Each run below is a few steps of one of 7 hidden systems, one row a step.
Gatu, run 1, 9 rows:
[[ -8  -1  -9  -9   4  -3 -21   4  -1  37   6   8  27  -7  15 -24  11  31
    5  15  -7  23]
 [  9  16   1   0 -11  29 -35  -9 -19  12   7  10   4 -19  14  21 -12   7
    1   3 -13  18]
 [  7  -5  13   3  31   1 -19  -3 -33  18  12  -9   2 -10   6  -2  20  14
   -6 -10  15   8]
 [ -2  23   0   6  -1  38 -15   6   9  -4  -2 -19   1  -9  12  16   5  25
    1 -13  11  -3]
 [ 31   1  -2  -9  12  -2   0  -4 -11  -9  17 -11 -18   0   3   7   3  18
  -15  13  27  15]
 [  2  11  16 -10  10  19  -4   9  34  16 -11 -16   1  -7   4 -16   0  10
    1   9  11  -4]
 [ 25  -3   2 -17   7   7  -7   2   2  -5   4   2 -28   8   3  24 -19  -2
  -16   3  -5   3]
 [  3  -4  10   1  34  -1   6  -4  11  17  -9 -17 -10  -6   8 -24   5 -11
   -3  -5   3  -9]
 [  5  14  -3   4   6  18   5   5  11 -15   1  11 -20   1  -4  22 -10   1
   -2  -6 -13 -19]]
zenuk, run 2:
[[  7  -2 -11  -4   8  28 -28 -12   6  25 -28  -9   7  -7  42 -23 -18  21
   -1  15   0  12]
 [ 21  18  24  -3   8  10 -17  -7 -27  20  13   4 -17 -20 -13  37  10  -3
  -17  -4 -15  15]
 [ -8 -18   0  -3  48   8 -19  17   2   9  11 -12  -6   6  25 -22   7  22
    2 -22  16 -10]
 [ 27  35  -3   5  -8  32   5  -8   8 -16  -5 -21 -17 -10  -8  31   6  21
  -10   5  11   3]
 [ 16 -15   3 -22  30 -28   5  16   9  10  34   7 -15   2 -11 -20   7   9
   -4  14  11   8]
 [  4  18  -7  -8  -4  38  -6   4  42  -3 -24  -7  -8   1  17   4 -24  11
    2   8  -8 -10]
 [ 28  -6   1  -6  19 -24   8 -14 -17   0  17   9 -33  -4 -15  16  -3 -20
  -14   4 -17   7]
 [-20   3   2   9  30  20   0  10  33   6  -6  -5   3  -8  10 -29  -2   0
   13 -10  -2 -27]
 [ 18  16 -22  11  -9   3  15 -10 -13 -28   9  10 -22   4 -12  38  -1   7
   -8  -4 -16  -4]]
bet, run 3, 9 rows:
[[  4 -24 -53 -22  10 -13 -18   9  12   0   8   8   4  19  44 -28 -23  42
    2  13  -9  26]
 [ 27  40  15   6  -1  36 -15 -31  11  25 -14   4  -8 -46   1  -1 -18 -23
   -1  32 -21   6]
 [ -7 -23   2 -17  37 -16 -25  27 -18  19  42  39 -14   8  -5  14   1  15
   -4 -19 -31   2]
 [  5  25 -31  24  24  36  -7 -18   5  -1 -23 -39  -7 -13  36  -2   6  27
   -1 -17  -8  -4]
 [ 40  15   7  -2  10 -17   3 -10 -24  -5  48  23 -22 -22 -32  15  11   4
   -8  23   7  13]
 [ -9  -5 -25 -14  26  11  -9  25  38  16  -1   3   5  18  22 -24   3  54
    5   4  -5  -3]
 [ 38  28  -8  -3 -17  20 -13 -26  -2  -6  -2  -4 -21 -25   7  27 -28 -17
   -9  19 -17  25]
 [ -1 -22   7  -9  53 -14 -16  13   1  26  33  27  -8  -7   1 -33   1   3
    5   0  -7  -8]
 [  3  32 -17  12   0  46  -6  -3  13  -8 -21 -12 -15  -2  13  36  -3  26
   -7 -16 -29  -8]]
zako, run 4 (9 x 22):
[[ 30   2  12  -6  -2  32 -47 -19 -31 -22  23  -9 -22 -22  27  25 -35 -19
   -3  -5  26  19]
 [ 13 -15  40  -8  51   8   1  16 -10  29  -5  -6 -23  19  -9   4  29  22
  -23  -9  26 -25]
 [ -7  28 -14  -2   2  35  -8  19  41 -35  12 -42  -6  -4  17   8 -11  19
    9 -27  14  -1]
 [ 49 -11  -7  -5  16  -6  16 -12   0 -23  11  16 -38  11  -9  -4 -12   6
  -13  36  32 -11]
 [ -6  20  18 -18  15  18   2  21  59  29 -16  -7  -5  -3  -9 -12  -3   6
   -1   9 -19  -9]
 [ 13  -9 -35  -4   7  -5  -2  -3   3 -32  16  11 -30  10  17  18 -38 -13
    3 -14 -29   0]
 [ 12   2  13  19  38   3  16 -20   1  27 -20   3 -12 -15  -7 -32  11 -17
   -3  17  -4 -26]
 [-19  27 -19   7  -1  11   2  18  21 -13  18  13   1  -4 -14  22   5  16
   12 -21 -38 -11]
 [ 15 -20 -37  15  15 -23  16 -23 -14 -10  -8   4  -4   4  19 -33  -2   8
    2  18   4   0]]
gevil, run 5, 9 rows:
[[-20  11  16 -26 -11 -15  -4  21  34  23  12 -28  30 -16  -7 -31   7  -4
   10   4   8  29]
 [ 18 -13  -2  -6 -14  31 -28   0 -16 -15  -6  37 -17  17  16  37 -35  12
   -6   6   2 -11]
 [  9  -4  21  -5  25 -23  18 -15  -4  36 -23 -38  -5 -11  -3 -26  22 -23
  -15   4   2  11]
 [-19  17  12   1 -14  30 -29  26   7 -28  28   7   5  -5  -7  32 -10   6
   15 -31   6 -12]
 [ 28 -22 -14   8  26 -15  28 -22 -19  -1 -26  -6 -21  23   9 -18  11  15
  -19  22  24 -13]
 [-17  38  14 -10 -27   5   3  19  41  -2  20 -21  19 -25 -22   1   1 -14
   15  -6  -7  16]
 [ 17 -40 -13  -6  12  -3  -9   0 -20 -17   0  40 -24  33  16  10 -21  13
   -7   8   6 -19]
 [ -7  26  11   4   0  -7  23 -15  26  27 -31 -42  12 -25  -2 -25  10 -26
    0   4 -16   8]
 [ -6  -8   1  -1  -4   2 -20  20 -18 -30  43  36 -11   6 -13  38 -12   1
    6 -25  -4  -8]]
zako, run 6, 9 rows:
[[ 13  -4  21 -16 -19  23 -16  -5  13  23 -30  -2  10   1  15 -16 -15   3
   -7  38  26   8]
 [  5  -3  16 -31  -1  -8 -14  18  -3   6  15  -7 -19   8  -3  38 -12 -11
  -16 -17 -18  23]
 [ -5 -26  12   9  27   9 -12  -4  -7  -6  -8 -13  -5   1  25 -24 -13 -20
    3 -17  25 -20]
 [ 11  31  15  12  -4  24  12  -2  -1 -11  -4  -8 -17  -6 -24  37  15   6
   -9  -7   1 -14]
 [ -6 -20 -15  -9  16 -25  19  19  20 -17  15  -6  -3  19  -3 -22   4  12
    4  -3  20  -8]
 [ 13  22  -2   4 -25  25   1 -15  22  -8 -22   1   1 -11   4   1 -22  -5
    3  28   0   0]
 [  6 -17   4 -19  12 -34  11  13   1   9  14  16 -19  15 -17   9   2 -11
  -10   1 -25   3]
 [-21   0  -2  14   3  18 -10  -6  15   2 -22  -9  12 -11  23 -21 -15 -20
   14 -10  -8 -13]
 [ 14   8  -6  13  -5  -9  15 -11 -28 -12   9  14 -18   0 -21  33  12  -2
  -11  -4 -16  -3]]
bet, run 7:
[[-22  -7   6  -4   4  13 -28  18  -3  19   8  27  17   2   7   1   3  21
    9  -6  -9  -4]
 [ 13   2  -5   5  -1   9 -10 -22 -26  12 -20 -21  -3  -3  22  17   4   6
  -13  -5  -9  15]
 [  3   7  19   0  18  -5  -9   6 -10   7  32  -1   5 -20 -13  -9  19   5
    3  -1  19   4]
 [  6  -2  -7  -6  -3  22  -8   9   5  -1 -11   4  -3  21   9  16   3  36
   -7   4  13  -5]
 [ 21   6   5 -16   0 -11   2  -8   3   6   5 -23 -10 -12   3  -5  -6 -11
   -9  10   4  26]
 [ -5  -4  15  -5  11  18 -19  18  14  -1  15  16  -2  -3  -3  -4  -9   3
    9   0  12 -16]
 [ 12  -3  -4  -7   8   5   4  -3  -4   2 -21 -12 -21  15   9  21  -6   2
  -19  -6 -16  -1]
 [  1  11   2   2  18  -8   3   3   8  -8  25 -13  -3 -20  -6 -15   1 -12
    8  -7   8   3]
 [  3  -2  -7   6   3  14   4   4   5 -11  -7  21 -10  16  -4   8  -4  18
   -1   5   3 -24]]
zenuk, run 8:
[[ 42   3  15   0  25  14 -18 -12 -14  15  22  54 -25 -15 -13  -1  -7  10
   -6  42   6 -10]
 [-12   9 -13 -11  41   7   0  18  32  38 -15 -18 -11   6  11  -1  12  26
   -8 -22 -49   0]
 [ 32  19 -21   7  20  18 -20 -16  -8 -34  36  -7 -29 -31  16  11 -24 -12
    4  -9   4   7]
 [ 15   4   6  11  48   7  16  -1   8  29  -2  23 -15  -2 -17 -24  28  31
   -5  24   4 -30]
 [ -1  31 -31 -13   3   8  -3  18  37 -11  22 -13 -11  -7   3  20 -10  24
    6 -18 -39  18]
 [ 39  -9 -23   7  32  -1  -3 -25  -9 -10  15  18 -25 -14  15 -29 -18  -3
    1  31  11  -2]
 [ -5  32  10   2  18  21   3   7  29  35 -11  12  -3 -14 -19   3  14  14
   -1   5 -40 -15]
 [ 10  -7 -38  -2  25  -8 -13   2  -8 -23  34   7 -22  -1  21   6 -18   5
    2 -21 -24   8]
 [ 19  23  -3  28  28  23   8 -24   9  13 -14   2  -6 -26   0 -30  12   6
    4  25   5 -19]]
zomas, run 9, 9 rows:
[[ -2  -1  10 -12 -33   8   6  11  25  -5 -14  26   4  19 -16  16 -15   1
    0  22   0 -10]
 [ -1 -16 -12 -13   2 -27  10  -5   4   4 -14 -26  -7   9  18 -11 -12 -22
   -8  -6 -18  18]
 [-13   6  19  18 -10  11  -5  -8  -6  -7   2  11   9 -21  -8  -5 -10 -37
   14  -7   2 -20]
 [-10 -19  -8   4   1 -14  15   4 -17  -3 -17   8  -6  29  -3  17  14  12
   -9 -15 -13 -13]
 [-12  15 -11  12  -9  -3  14  -4  12 -17   2 -28  16 -13   1 -19   9  -7
   11  -6  13   6]
 [  6  -8   1   0 -27  -8   5  -4 -12  -9   5  33   5  10 -15  11  -6   2
    1  22   6   0]
 [-15 -11  -2 -10   2 -10   7   5  14  20 -23 -19  13  11  13 -19   4   1
   -2  -2  -8   8]
 [ -5   8   2   6 -25   3 -13  -9 -13 -13  13   4   9 -16  -3  12 -13 -22
   10  -8  -5   9]
 [ -5 -25   5   5  12 -11   4   2 -23  11 -17   7   3  17   3  -8  12   7
   -6  -1  10 -12]]
gevil, run 10 (9 x 22):
[[ 32  -8 -44   0  41 -29  22 -10  11   2  20  28 -29   1   0 -31  -3  19
   -4  32 -19   1]
 [-16  32 -18  -5   9  11 -13  12  51  23  10   4   7 -29   6 -19 -16  -4
   19  -1 -54  12]
 [ 24 -13 -30   9  39  -1 -18 -13 -27   2  19  36 -33  -4  19  11 -17   5
   -6  -5 -40  -3]
 [-11  25  -9  19  43   4  -3 -11   9  33   1 -23  11 -39  10 -37  24   2
   10  -9 -28   5]
 [  9  23 -32   9  13  18 -23   5 -16 -15  45  23 -12 -12   3  31   2  40
    5 -12 -20   8]
 [ 20  -4 -26  -1  40 -10   2 -15   6  29   0 -10   1 -14  22 -52  13  27
   -2  24   4  16]
 [  7  41  -4 -13  -4  30 -30  10  22  12  30   9  -3 -29  -2  21 -11  18
    5   4 -29  25]
 [ 26 -29 -11 -10  54 -10 -18  -2 -18  20  11   8 -27   8  29 -18  -6  18
  -11   5  -2   5]
 [  3  48   6   5  16  39 -15  -3  26  22   2 -30   0 -42   4  -1   4   3
    4  -8 -19  10]]
Gatu, run 11 (9 x 22):
[[  2  19 -16  21  -3   1  -3  -5 -15 -18  40  18  14 -25 -13  -2  16  13
   18   2   7   3]
 [ -1  -4 -15   0  -9   4  -4   2  -7  15  -7  10  21  13   9  -9  16  48
    0  21  10  11]
 [  9  23   0 -11 -19   9 -21  -5   0  13   9 -12   8 -24   6   9  -4   2
    0   8 -11  35]
 [  4 -15  22  -6  15  12 -30   4 -19  15  13  14   3  -6   9  -5  -3   5
    0   4  20   3]
 [  0  13   8   6   3  23  -6  -3  -7  14 -21 -23  -2   4  10  20  12  15
  -12 -14  -2   3]
 [ 15   6   2  -5  14   1  -5   4  -3 -19  29 -20 -14 -10  -2   4  -2   1
   -2 -11  24   7]
 [  7   2   7   1   5  20   4   4  18   4 -17  -4  -3   9   2 -10   3  17
   -2  13  25 -16]
 [ 17   9   2 -21  -1  -3   7   5  16  -2   3 -15 -19   4  -7  16  -6   0
  -12   4 -13  12]
 [  2 -12   8  -6  22   1  -6   3   9   1   0   2  -7  -2  10 -23 -15 -13
    3   5   9 -10]]
Nokin, run 12:
[[  4 -23  16 -21   4  21 -31   4   0  18 -26  -4 -12  14  32  13 -32 -11
  -14  -5  -8   3]
 [  8   4  27   8  25   1   6 -13 -15   7  -8 -23 -25 -14  -4  12   4 -37
  -12 -22  -8  -9]
 [-12  11   9  17  13  18   0  15   4 -25  14 -11  -3  -1 -10   6  11   6
    7 -26  23 -26]
 [ 22  17 -18   3 -15   6  22  -7  12 -24  -7 -15 -12   7  -6   8   5  24
   -5  16  18   3]
 [  3   6   1 -20  -3 -17   8  12  33   3  18   1   4  -9 -10 -21 -10  -5
    6  19   1  13]
 [ -2 -14  -3 -11  -6  12  -7   5  16   3 -16  22  -6  16  12   5 -26  -4
   -1   8 -14 -10]
 [  0  -2  -5   8  12 -15  15 -13  -7   7 -13  -9 -12  -3  -1  -1  -1 -28
   -6 -10 -27  -3]
 [-17   3   2  19   3   6  -1   6  -2 -15  13  10   8  -7  -9  -4   3  -7
   15 -17  -1 -22]
 [  5   2 -19  11  -8  -2  18  -9  -9  -9 -12   2   1  13  -3   5  13  22
   -5   7   5  -4]]
zomas, run 13, 9 rows:
[[ -3  -1 -17  -7  12 -25   2  14  -6   2  35  15   0   2 -10   6  14  23
    0  -6 -19  13]
 [  6   8 -17  12   8  28 -14 -11   9   2 -11  -4   7 -15  25 -24  -9  19
    8  16  16  -1]
 [ 17  14   9  -8  -5  -8  -2  -2 -13  22  11  14  -6 -10 -23  23  14   9
  -12  11 -20  19]
 [-12 -13  -6  -5  27   7 -24  12  10   9   9  -1   8  -1  28 -28  -8  13
    8 -10   5  -2]
 [ 21  26   7   9  -7  26  -5 -18 -14   5  -9   1 -10 -14  -4  29   3   5
  -13   9  -7   3]
 [ -1 -17   4 -13  33 -22  -3  19  -1  11  26  -2  -5   4  -3 -15  14  15
   -3  -7   7   4]
 [  8  23  -5   4  -8  42 -13  -3  17  -9  -9  -3  -2  -9  13   6 -15  12
    5   7   7  -9]
 [ 26  -4   1 -13  17 -24   9  -1 -14  11  15   2 -23   3 -13   6  10   1
  -17   8  -6  15]
 [-14   7   6   1  18  24 -14  13  31   3   3  -1   6 -11  11 -21 -10   1
   14  -5   8 -18]]
Nokin, run 14 (9 x 22):
[[-11   6  29  16  -2  11   8  -1  -2 -13  -5 -23  11  -9 -11  -7  14 -17
    6 -13  37 -20]
 [  4  10   9 -10 -28   0  16  15   7 -17  -1 -11   2  19 -23  28  13  19
   -9   3  23   0]
 [  3 -11   1 -19 -21 -18  10   5  20 -11  -1 -21   6   8   4 -19 -14 -12
    2  14  25  17]
 [ -3  -1  28 -14 -25   8  -2   6  16   6 -17  16   3   6 -10   9 -20 -23
   -1  12  -5  -6]
 [ -9 -24  10  -6   2 -23  14   6  -4  -5 -14 -10 -11  22   0   6  -3 -22
   -8 -18  -4  -8]
 [-17  10   8  16 -20   9   9  -6   5 -17 -11 -11  13  -7  -3   1  -3 -26
   10 -12   3 -12]
 [ -1  -5   5   6 -16 -13  20   5  -9 -18   1  12   1  18 -24  12  13   3
   -4   3  15 -11]
 [-19  -1  -4  -6 -22 -12  12   8  16  -4 -11 -18  21   8   2 -16   1   1
    7   2   4   9]
 [  1  -5  11  -8 -29  -7  -3  -2 -10  -3  -1  18   6   3  -9  13 -14 -17
    1  12  -1   6]]

Name the system that made each run.
run 15, 2 rows:
[[-23 -12 -10  39  15  -9  17   0 -31 -41  11 -14  12   7  -2  -9  30   4
   14 -38  37 -30]
 [ -2  25 -24  12 -44  -1  37  -2  17 -33  -7 -12  22  10 -21   3  21  30
    6  16  23   0]]
 -> Gatu
run 16 (2 x 22):
[[ -2   4  -6  17  32  14   7   5  19 -12  10   0  -5  -5  -1 -27   9  12
   11  -3  18 -32]
 [ 20  13 -24  -3  -5   3  19  -4  14  -9  -9   7 -19  15  -7  17   0  27
  -11  19 -15   1]]
 -> Gatu
run 17:
[[ 46  -8  46 -21  19  24 -22 -10  -9   2  -6 -19 -35  -9   7   9 -26 -27
  -22  14  43  -1]
 [  2  15  40 -13  35  24  11  23  39  10 -13 -40 -29   5 -10  12   9  -4
  -16 -26  10 -22]]
 -> Nokin
run 18 (2 x 22):
[[  2  19  21  18  -5  13 -14 -21 -25   5   5 -22  16 -39   4  -6   4 -31
    8  -4  15  11]
 [ -8  -9  22  -1   1  12 -12  22 -17  -6  13  12   2  18 -16  24  18  26
   -4 -15  28 -15]]
 -> Gatu
run 19, 2 rows:
[[-31 -33 -16 -24 -21 -28   1  34  23   3  10  46  25  39  -5 -16  -9  28
   14  13 -10  -2]
 [ 12  11 -12   2 -33   3   0 -38 -10  14 -47 -27   8 -14  31  -2 -21 -32
   -7  13 -26  33]]
 -> zako
run 20, 2 rows:
[[-49 -39 -30  10 -19 -32   0  -1 -15   0 -25  -3  39  23  33 -28  -7 -18
   17 -24 -19   5]
 [  4  25  18  30 -40  -3   4 -38 -48   4 -11  -1  22 -32 -20  20  18 -35
    0   7  -2  16]]
 -> zako
run 21:
[[ 17 -17  21 -16   4  12   3   8   4  -7 -15  26 -33  29  -7  27 -22 -10
  -16   7   0 -26]
 [ -4  -1   3  -4  23 -18  29   3  24  -1 -14 -39 -18   1   0 -11   4 -31
   -6 -22 -15  -6]]
 -> zenuk
run 22:
[[ -6  20  10   4  12  22 -19  -4  34   3  14   2   5 -45   7 -34 -30 -42
   26  11  -7  -6]
 [ 12 -23   8   3  15   1   5   0 -33  10 -10  45 -27  32 -11  35   8  18
  -19   2 -13 -25]]
 -> Gatu
run 23:
[[  2  -2   6 -12   4  17  -8  18  12   2  -1  -4   3  13   3   3   6  34
   -3   2  26  -3]
 [ 25   4   2 -16  -5   3   2  -4  10  -4  -4 -22 -16   1   6   5 -12  -1
  -12  15  12  17]]
 -> gevil
run 24 (2 x 22):
[[-13 -10  27  -5  -6  22 -34   8 -20  20  -5  11  15  -1  11  10   0   1
    1 -10   9  -1]
 [  3  -9   7   0   3   1  -3  -4 -29   3 -14 -29  -4  11  12  19  15  12
  -17 -21  13   8]]
 -> zenuk
run 25 (2 x 22):
[[-12  11  -4   2   7  -4   3   8 -16  -6   4 -27 -15   5   0  44  14  -1
  -12 -49 -30   7]
 [ 10  -8  -3  16  26   0  -3  -9  -8 -25  24 -13   1 -13  10 -37   2  -2
   13   3  51 -10]]
 -> zenuk
run 26, 2 rows:
[[  0 -13  25 -15  18 -15 -16   1  -9  35   6 -11   9 -16   6 -24   3 -15
   -5   3   6  20]
 [-10   9  14   6  -5  38 -22   5  -3  -5 -13   6  -5   1   8  28 -11  -2
    2 -20  -3 -17]]
 -> Gatu
run 27:
[[ -4 -18 -23 -25  10 -20 -14  28  28 -19  44  27  -9  12   7  -9 -31   7
   16  -3 -14   6]
 [ 17  13 -19  19  16  33   4 -28  19   3 -42  -3 -19  -8  25 -11 -22  -9
   -5  14 -25 -18]]
 -> bet
run 28, 2 rows:
[[  7   5   1 -13   0  45 -21  15  34 -15 -15 -21 -10  13  27   6 -24  23
   -1  -4  31 -10]
 [ 44   3   6 -20  22  -7  13  -2   7 -11  12 -16 -47   4  -7  15 -12  -6
  -22  11  11   7]]
 -> zako
run 29 (2 x 22):
[[  8 -24  -9  -5 -23 -23   5  -7 -30  -5  -3  15   3  19   2  12  -3   3
   -7  13   5  12]
 [-23   8  13   2 -11  -5   1   2   7  15  -7 -17  25 -16  -2 -19  10 -19
    7  -4  -3   9]]
 -> Gatu
run 30, 2 rows:
[[  9  -5  -9  -3 -14  -9   0 -12 -11 -17  -3 -38   7  -3  21 -10  -3  -4
   -3  -1  27  26]
 [  4   3  38  -1  -3  10  -1   5   6   8  -1  15   6  -5 -21  -7   3  -7
    1  21  28 -16]]
 -> bet
run 31 (2 x 22):
[[-13   2   8   8  26   0 -11   5   3  10  24   6   8 -23  -6 -28   5 -11
   15  -6   0  -8]
 [  2   6 -21  17  -4  22  -3  -6  -9  -7 -15  15  -1   9   9  18   6  31
   -1   0 -16  -9]]
 -> zako
